In the rows, 128 means zero.
The same turns and mirrors carry the whole set onto itself, and each row onto the other rows of its family. Which rows share a family with each named row? Give them in list order.
These 30 rows form 5 families of 6 rows each.
legen: [134 128 143 110 131 155 126 138 142 118 122  98 147 109  96 130 134 143
 161 118  97 112 131 163]
Gigo: [165 146 120 117 137 140  99 121  82 143 146 149 158 136 129 139 109 116
 157 109 141 124 137 120]
gim: [158 136 124  94 133 149 120  92 107 126 152 123 148 142 102 168 121 128
 178 116 128  96 136 104]
Fakab: [162 145 113 129 116 123 102 104  68 137 142 121 146 122 110 155 112 114
 152 107 131 124 118 135]
kufol: [124 102 139 104 135 163 134 144 103 104 129 130 137 111 118 110 139 125
 148 125 125  96 145 152]
fubig: [155 151 125 137 113 120 102 117  70 139 137 127 153 125 129 147 118 130
 160 108 130 129 123 120]
sop: [139 124 120 104 135 143 144 132 135 109 113  96 149 120  99 133 125 155
 162 122 114 128 122 167]
Tal: [165 124 110  96 119 127 116  90 109 117 151 122 154 120 118 151 122 124
 156 102 137  99 120 100]
deloz: [157 135 126 102 112 134 130  87  89 111 151 119 147 125 116 155 128 141
 155 106 132  99 130  95]
Zez: [131 143  97 130 114 146  80 104 101 129 150 102 145 118 112 161 115 125
 162 133 140  93 134 110]
Diz: [132 130  94 135 117 138  90 117  95 131 147 108 141 122  92 167 100 138
 152 112 138 102 124 105]
Rurir: [138 142 103 139 119 141  90 121  91 124 143  97 145 117 106 159 117 149
 155 126 144  94 128  95]
bedul: [125  96 138 122 140 153 126 143 102  89 132 109 132 105 124 108 135 133
 147 127 126 109 128 149]
gezu: [126 148 116 126 139 172 135 131 139 104 130 129 148 112 111 113 126 136
 128 115 113 128 145 151]
mivag: [134 129 141 114 138 141 130 127 129 114 123  88 141 114 100 125 131 163
 167 122 105 130 140 160]
kupes: [114 144 104 129 154 165 145 141 133 103 126 125 152 125  95 126 134 132
 149 133 114 121 143 135]
vurev: [152 132 121  96 106 132 119  90  87 118 163 117 152 128  98 152 111 129
 138 110 135  99 130 105]
Felep: [156 134 114 100 120 135 123  83  95 125 153 118 135 133  95 159 131 127
 173 106 129  96 142 107]
Gibus: [100 147 107 114 132 169 132 134 117  98 134 129 152 125 114 121 124 136
 144 126 109 129 145 159]
Lufa: [118 145  96 115 161 177 134 136 128 104 136 129 138 136  93 124 128 141
 160 129 116 121 133 138]
mulu: [126 103 139 132 128 162 133 141 121  98 127 114 134 113 118 117 132 118
 138 137 123 107 121 155]
bogel: [145 124 102 133 120 145  96 124  79 137 147  97 150 124  96 159 118 132
 155 137 159  95 139 112]
tedaf: [132 100 134  94 140 167 133 144 100 106 140 137 135 128 117 105 127 133
 149 130 133 107 130 151]
ruveb: [149 133 134 109 142 153 123 137 117 132 121 100 131 130  96 119 127 149
 173 142 123 126 129 176]
bab: [156 125 111 135 133 154  90 123  94 138 139 103 142 132 108 161 108 131
 163 143 162  96 131 114]
sapa: [127 110 122 106 130 149 116 140 116  93 126 110 124 110 122  99 129 126
 144 133 129  99 124 160]
Sume: [113 150 113 129 152 161 134 130 121  90 139 121 148 118 112 111 131 139
 140 123 109 135 145 139]
gekub: [154 136 116 128 110 130 106 111  82 145 140 124 172 123 129 163 111 125
 157 115 140 135 128 132]
duk: [156 139 109 126 125 120 107 122  78 145 146 142 156 133 114 138 113 118
 155 101 138 131 134 115]
Sazu: [148 132 137 118 138 140 130 135 132 132 109 102 131 118  99 115 132 146
 163 131 119 122 143 168]

Which other rows belong to the same family as Lufa? Gigo, gim, tedaf, ruveb, bab
Which other rows belong to the same family as Rurir? fubig, deloz, bedul, mivag, Sume
Which other rows belong to the same family as gekub? sop, Tal, Zez, Gibus, sapa

The same turns and mirrors carry the whole set onto itself, and each row onto the other rows of its family. Which rows share a family with each named row? Give them in list order.
These 30 rows form 5 families of 6 rows each.
Vemub: [129 116 150 134 156 128 100 139 131 103 144 139 115 112  98 132 117 147
 116 149  99 131 109 110]
raz: [135 129 108 124 146 123 114 147 110 137  83 144 145 125 124 127 137 112
 125 146 156 120 108 139]
Gise: [109 150 141 111 123 123 118 113 120 103 108 122  98 103 126 142 111 158
 105 134 133 128 123 132]
Dez: [152 131 112 126 159 116 117 128 131 129 134 143 120 171 116 134 123 152
 133 116 134 115 125 120]
Kimot: [141 122 132 147 154 116 130 125 122 112 106 126 151 144 124 128 130 108
 142 101 138 148 116 117]
fevor: [145 135 156 125 153 133  95 124 144 114 143 137 131 103 113 148 129 148
 115 141 102 117 111 101]
nibev: [136 119  99 109 131 148 124 157 117 144  96 140 154 104 122 145 127 139
 127 156 145 122 125 130]
sazus: [123 116 131 141 166 130 151 123 120 105 121 128 139 116 128 128 127 109
 151 130 135 160 125 105]
zupuv: [125 130  99 112 175 129 139 125 131 130 140 131 100 150 126 133 123 153
 127 127 146 129 128 118]
Gis: [163 134 151 125 136 133 137 144 111 134 119 124 135 110 153 146 130 101
 128 142 128 102 111 142]
zovis: [149 137 111 135 155 129 128 121 145 140 139 131 116 142 112 120 126 161
 113 111 137 108 135 101]
vogi: [132 115 146 114 166 129 113 119 122 102 156 131 124 112 125 163 114 141
 134 150 112 142 105 115]
vimi: [135 119 128 156 145 130 132 116 125 117 110 127 160 111 112 120 133 124
 129 100 125 146 129  98]
bal: [116 145 142 125 125 115 135 131 125 120 115 112  88 111 131 127 109 151
  93 127 113 121 113 139]
buzon: [138 126 148 111 162 146  98 135 142 104 146 137 123 116 108 152 126 149
 127 151 117 125 122 100]
Rif: [142 118 106 131 163 136 137 152 142 140 141 128 114 153 111 121 126 154
 118 118 117 120 129 110]
Vir: [132 109 125 162 142 124 151 140 122 116 113 126 140 119 113 110 113 119
 134 106 127 155 128 118]
nugiz: [164 123 144 129 133 136 142 164 131 139 134 126 123  91 143 143 102 122
 120 140 122 118 113 151]
Nivu: [121 116 126 145 135 135 143 124 117 106  99 122 156 113 112 123 125 123
 139 121 139 153 134  98]
sile: [140 127  93 126 138 138 117 146 123 151  92 153 155 101 117 130 134 138
 119 136 142 120 125 132]
Piza: [124 160 138 123 120 114 118 114 128 123 103 132 105  93 129 131 116 154
  97 131 130 113 120 137]
voso: [159 133 146 117 122 144 151 139 125 129 131 114 128  94 154 158 104 129
 126 125 135 119 130 144]
sev: [166 138 145 130 130 138 142 140 134 140 121 128 143  83 152 149 118 118
 123 118 124 117 125 142]
Kada: [142 132 112 126 156 140 146 131 144 129 137 120 114 151 119 124 124 152
 128 115 147 119 145  98]
Vurap: [118 128  92 111 148 129 144 147 115 143  97 141 133 117 131 132 131 134
 135 169 146 129 120 125]
Vevi: [121 118 102 124 136 132 124 168 119 142  85 140 144 104 118 129 128 132
 116 146 124 136 110 140]
fadi: [141 130 156 125 146 118  97 119 115 101 137 142 128 136 117 153 128 143
 131 143  94 117 111 115]
taf: [151 124 143 123 135 130 162 136 116 130 135 119 138  98 156 155 107 118
 144 155 125 128 115 130]
tegov: [132 152 143 124 119 109 127 113 100 119 112 129  99 126 136 132 120 141
 110 141 124  97 118 142]
guvoz: [111 141 119 107 127 110 137 112 107 124 118 120 101 116 138 146 105 161
 113 151 132 126 112 137]

Which other rows belong to the same family as fadi? raz, Dez, Kimot, Gis, tegov
Which other rows belong to the same family as Nivu? Gise, nibev, buzon, voso, Kada
Which other rows belong to the same family as vimi? fevor, zovis, sile, Piza, sev
Which other rows belong to the same family as Vurap? sazus, zupuv, vogi, taf, guvoz

The same turns and mirrors carry the whole set onto itself, and each row onto the other rows of its family. Which rows share a family with each named row? Give them in list order.
These 40 rows form 5 families of 8 rows each.
vum: [140 116 127 146 106 109 151 132 125 122 117 116 136 119 143]
kos: [121 143 144 134 148 139 117 142 118 136 168 147 107 134 109]
bapu: [128 119 124 132 131 124 127 111 124 135  97  95 135 111 127]
Nuti: [133 122 126 144 125 108 130 119 153 131 104 131 129 101 123]
nogez: [120 119 128 139 134 112 128 109 126 119 105  98 141 106 128]
Tedim: [140 118 121 129 121 117 130 120 143 144  95 124 122 107 125]
vesom: [110 149 137 138 141 137 101 145 128 132 169 141 126 145 127]
defab: [102 139 139 125 139 125 103 142 115 122 171 133 127 147 132]
vopo: [151 129 136 135 120 125 125 105 133 118  96 120 134 121 121]
fezu: [118 145 153 120 140 150 117 149 116 131 156 140 115 154 128]
Tav: [142 121 127 155 108 112 150 133 133 122 118 122 137 116 140]
seke: [127 131 136 129 151 126 127 148 124 157 169 125 121 149 151]
Lek: [109 136 134 113 134 136 103 143 107 137 163 125 121 154 133]
Desek: [147 129 138 139 122 120 125 104 135 110  99 122 136 119 121]
Dakat: [121 127 139 127 151 118 128 146 121 148 173 123 124 148 153]
Kebor: [125 135 138 139 153 125 126 148 132 154 172 130 123 146 148]
nuvu: [130 109 124 118 120 104 132 117 131 132  99 116 125 109 131]
fom: [130 144 140 104 160 143 109 129 127 134 168 135 117 139 129]
nov: [112 136 146 129 149 126 119 139 111 123 174 143 110 134 114]
teder: [133 128 124 146 134 130 126 113 137 138  97 103 136 107 122]
biri: [129 125 138 136 136 117 139 115 156 123  98 112 127 106 135]
mab: [124 128 128 154 137 118 126 111 139 123 105 107 142 103 123]
divu: [128 146 141 111 162 140 109 128 131 128 171 138 119 137 129]
kadet: [119 132 140 137 153 117 127 146 128 144 175 129 126 145 151]
Feg: [145 116 124 143 104 117 150 133 125 132 113 115 133 121 142]
nupoz: [124 143 143 107 161 135 110 127 127 123 173 135 120 137 130]
norel: [144 125 139 134 120 117 125 102 129 107  99 119 137 121 123]
dogo: [147 122 124 152 107 120 149 134 133 132 114 121 133 118 139]
lukob: [115 147 155 127 142 146 118 149 120 124 160 144 117 151 127]
kal: [114 130 144 114 144 129 119 139  99 131 168 134 106 140 117]
Dase: [110 143 156 122 141 140 119 147 114 118 162 141 119 151 130]
gik: [113 140 154 115 139 144 119 148 110 125 159 137 115 154 131]
fuf: [124 113 128 133 124  95 132 115 140 118 107 124 131 102 129]
dukuz: [125 120 138 130 135 112 140 114 149 118  99 107 128 107 138]
Valas: [148 125 137 129 118 122 125 103 127 114  96 116 134 123 124]
Mune: [129 119 136 123 133 117 140 115 145 126  94 104 125 111 139]
Vasa: [126 140 141 101 159 137 110 128 122 128 170 132 119 140 132]
Reko: [133 124 135 129 134 123 139 116 152 130  94 108 124 109 136]
Bemol: [118 146 132 125 137 147 101 146 121 148 161 134 119 151 128]
Feka: [124 136 140 119 144 143 118 142 107 145 163 138 102 140 112]

Which other rows belong to the same family as nogez? kos, bapu, nov, teder, mab, kal, Feka
Which other rows belong to the same family as Dase? fezu, biri, lukob, gik, dukuz, Mune, Reko
Which other rows belong to the same family as Vasa? vopo, Desek, fom, divu, nupoz, norel, Valas

